In the data rows, zero lies at 4.5, halfway between 4 and 5.
Here are some points:
[2 5 4 4 0 3 5 3 5 4 5 3 4 2 4 4 5 0 2 5 7 7 7 5]
[6 3 2 3 7 6 4 5 3 3 7 7 4 6 3 5 3 5 6 2 4 4 5 7]
[2 6 4 5 3 3 2 4 3 5 2 1 4 0 7 4 9 3 2 6 4 7 6 2]
[7 3 7 6 8 3 5 5 5 4 4 6 5 6 3 6 2 4 6 3 4 7 5 6]
[7 5 1 4 2 3 4 2 5 5 4 4 5 2 5 3 7 5 3 5 2 9 4 2]
[8 3 8 6 9 4 5 3 5 3 0 4 6 4 1 8 6 3 5 1 3 5 5 4]
[2 3 3 4 0 4 4 2 6 6 5 2 4 0 4 5 7 2 3 5 4 7 6 4]
[5 6 4 4 3 6 4 4 8 5 5 6 6 5 5 3 4 7 5 5 4 4 4 4]
[4 5 3 5 0 3 7 6 7 4 3 2 5 3 6 0 6 6 1 8 2 4 4 0]
[3 7 6 5 3 3 1 5 4 5 3 7 3 5 5 2 1 4 3 6 4 0 4 6]
[6 3 6 5 9 6 5 6 5 4 6 5 4 6 4 5 4 5 6 2 7 7 5 7]
[2 5 3 5 1 6 2 4 4 6 6 8 5 4 4 2 0 4 7 6 6 1 0 3]
[7 7 5 7 9 6 4 6 3 4 4 5 4 9 5 4 2 5 7 2 5 3 6 7]
[2 7 8 4 3 6 7 4 7 5 5 4 2 6 7 4 5 5 4 9 3 5 4 1]
[4 5 1 3 0 8 4 3 3 2 8 8 5 8 0 2 0 5 5 4 8 0 0 4]
[5 2 7 4 6 5 6 6 4 1 5 6 7 6 3 9 1 3 5 0 5 2 4 3]
[9 5 5 2 7 3 7 6 3 6 3 6 4 6 7 5 8 5 4 4 3 6 4 4]
[3 4 5 4 4 5 5 7 4 3 8 5 5 4 5 3 4 6 3 5 5 4 3 4]
[3 5 2 6 0 4 4 7 4 5 3 2 5 2 6 4 9 5 4 6 3 5 5 0]
[4 5 3 4 1 5 4 6 4 4 5 4 4 6 2 4 0 5 5 6 7 2 0 5]
[6 5 5 6 8 6 4 4 3 1 4 7 2 7 3 9 2 3 6 2 5 3 5 4]
[5 1 7 2 7 3 4 7 7 2 4 5 4 6 3 6 4 5 5 2 3 1 3 6]
[2 2 2 6 4 3 5 5 2 6 7 6 7 5 2 5 5 6 5 5 4 3 4 3]
[5 5 5 1 4 7 3 2 2 2 4 4 5 4 2 6 1 2 6 1 5 3 6 9]
[9 4 6 5 9 3 4 5 3 2 0 3 4 9 3 4 5 5 4 6 2 5 5 6]
[6 3 3 6 4 6 6 2 3 4 4 3 4 3 5 7 4 4 6 5 5 6 5 3]
[2 6 4 2 0 7 9 3 5 3 5 4 3 9 0 8 4 6 5 9 6 6 0 1]
[5 7 6 7 8 2 4 5 4 4 4 4 4 3 7 2 4 4 6 4 4 5 6 5]
[5 1 4 3 5 5 3 8 3 4 6 6 6 6 4 6 5 4 7 2 4 4 5 3]
11 more points follow, each with its number after it:
[6 4 5 5 6 5 4 7 3 4 7 6 4 5 2 4 5 6 4 3 6 1 4 5] 0
[2 3 2 5 5 5 5 6 5 7 6 5 4 3 3 5 2 3 6 3 4 3 5 5] 1
[1 4 2 5 3 6 4 4 3 4 3 6 6 6 4 3 4 3 7 5 5 3 5 8] 2
[7 6 2 5 3 4 3 4 5 3 5 7 3 6 4 5 3 5 6 6 4 4 0 4] 3
[3 6 7 5 3 3 7 4 6 6 3 2 3 6 7 2 5 6 4 7 2 6 4 5] 4
[6 4 6 3 7 8 2 5 3 4 6 4 4 5 3 6 2 3 5 2 5 1 7 9] 5
[4 4 4 3 0 6 5 3 9 6 4 5 3 4 3 3 5 5 4 6 5 7 4 4] 6
[4 5 3 3 2 6 3 5 4 4 7 5 5 6 2 5 3 6 5 5 5 2 1 4] 7
[8 2 5 3 9 7 3 2 4 5 4 4 5 6 5 7 4 4 4 2 4 6 7 6] 8
[7 6 6 5 7 4 4 4 3 5 3 6 5 4 5 4 6 4 6 6 5 6 5 4] 9
[5 5 5 5 5 3 5 3 6 5 3 3 4 5 4 5 5 3 4 4 4 4 6 6] 10
Which three of these numbered points are nearest to each point below by angle, seen from the average point of the first points? Their numbers follow each, nearest first.
[1 6 7 4 3 5 7 3 5 6 6 4 3 3 6 5 5 4 3 7 2 5 5 4] > 4 6 10
[4 5 5 4 3 3 5 7 6 7 4 4 5 4 8 4 5 6 2 6 5 5 7 4] > 4 6 10
[5 5 4 3 2 4 3 4 4 5 5 0 5 0 9 3 9 4 4 6 4 5 4 2] > 4 6 9
[5 4 5 7 7 4 7 4 5 7 5 5 4 5 6 3 7 5 6 5 2 6 4 6] > 4 9 10
[3 5 4 4 2 6 6 7 4 7 6 5 4 3 6 4 6 6 4 7 4 4 3 3] > 4 6 7
[0 7 5 4 0 6 9 4 5 5 6 3 2 9 0 6 3 4 2 7 7 2 0 2] > 7 6 4
Now 11 new points, numbered from 0 again:
[2 5 4 2 1 5 3 5 5 4 3 3 6 0 4 3 6 2 3 5 6 5 8 4] 0
[5 5 5 5 8 3 5 5 5 6 4 5 5 5 5 5 5 7 6 4 2 6 5 4] 1
[2 3 4 2 1 4 3 2 4 7 4 2 6 1 9 4 6 3 2 6 3 5 8 4] 2
[3 2 0 6 2 5 5 7 6 4 6 5 5 6 4 3 6 5 4 4 5 2 3 3] 3
[6 4 3 3 4 4 6 5 6 3 7 6 6 5 5 6 6 6 3 3 4 3 4 4] 4
[7 3 4 5 9 4 2 2 3 3 4 4 5 2 3 8 6 2 5 2 5 5 4 6] 5
[9 4 5 6 9 3 6 6 2 6 3 5 3 9 7 8 8 5 6 5 3 5 5 4] 6
[2 2 3 3 4 3 6 5 5 5 6 5 6 5 5 5 4 7 5 4 4 6 6 4] 7
[5 2 5 3 6 5 4 6 4 2 5 5 8 3 3 5 3 4 6 3 5 2 4 6] 8
[5 7 6 6 7 3 4 5 3 5 4 7 1 6 3 3 6 6 4 5 6 3 6 4] 9
[1 8 9 4 3 3 4 5 4 7 3 4 4 3 7 4 7 3 1 9 3 4 6 4] 10
Which three of these numbered points are nearest to each point below by angle, seen from the average point of the first points? Their numbers follow each, nearest first.
[7 2 5 6 7 5 5 4 4 4 3 4 6 3 2 7 4 3 4 3 7 6 5 6] > 5 8 6
[5 4 4 6 0 6 4 3 4 4 6 0 4 2 7 5 6 5 3 4 5 6 4 3] > 2 0 10
[7 4 6 5 6 3 3 4 5 7 5 5 5 7 5 3 8 5 7 8 6 4 4 4] > 6 9 1
[5 8 6 4 8 5 3 5 1 4 5 5 5 7 6 6 2 3 5 3 4 5 9 9] > 6 5 9
[5 5 5 6 6 5 4 2 4 5 5 6 4 5 5 5 3 5 8 5 6 4 5 5] > 9 1 5
[7 2 4 5 4 3 3 5 4 5 4 6 5 5 1 5 0 6 7 1 6 1 2 6] > 8 5 3
